a =
[[132 109 130 118 118]
 [116 109 135 119 139]
 [135 108 133 130 138]
 [115 133 118 127 149]
 [150 133 112 128 137]
 [127 115 127 134 119]
 [119 116 135 121 146]
 [146 132 125 138 130]]
Counting starts at 0.
The entry in row 0 and column 0 is 132
Which number is the entry at row 2, column 0?
Answer: 135
Which number is the entry directly below the largest entry?
Answer: 127
Which number is the bottom entry of the column that holds the smallest entry?
Answer: 132
The top-right entry: 118
Which number is the bottom-left entry?
Answer: 146
Which number is the top entry of the column that holds the smallest entry?
Answer: 109
The bottom-right entry: 130
Which number is the largest entry?
Answer: 150
The entry in row 0 and column 2: 130

M =
[[124 124 125 122 125 117 127 128 129 130 127 133 132 122]
 [119 133 135 105 132 125 133 128 123 122 124 138 135 131]]
Rows and columns are numbered from 0.
Report the bottom-right entry.
A: 131
Report the entry in row 1 and column 0.
A: 119
The top-left entry: 124
The entry in row 0 and column 1 -> 124
Report the entry in the top-right corner.
A: 122
The entry at row 0, column 2 is 125

Questions about the grid below. Counting starts at 0.
1) Which number is the entry just left of the centre entry?
2) Which number is the top-left entry?
3) Which number is the entry at row 1, column 0?
4) Which number is the entry directly below the centre entry?
5) Which number is the entry directly below the largest entry?
6) Which number is the bottom-left entry?
7) Which number is the entry at row 2, column 1?
8) Which number is the entry in row 2 and column 2?
[[129, 126, 124, 109, 136],
 [143, 149, 140, 147, 127],
 [153, 110, 101, 117, 123],
 [122, 130, 104, 122, 138],
 [118, 135, 120, 146, 147],
 [118, 126, 115, 151, 142],
 [123, 109, 104, 108, 110],
 [105, 118, 116, 142, 148],
 [128, 110, 131, 149, 152],
 [124, 122, 103, 138, 122],
 [136, 143, 108, 152, 139],
 [108, 147, 111, 154, 130],
 [118, 106, 118, 125, 129],
 [133, 124, 120, 140, 150],
 [117, 120, 134, 150, 106]]
1) 118
2) 129
3) 143
4) 131
5) 125
6) 117
7) 110
8) 101
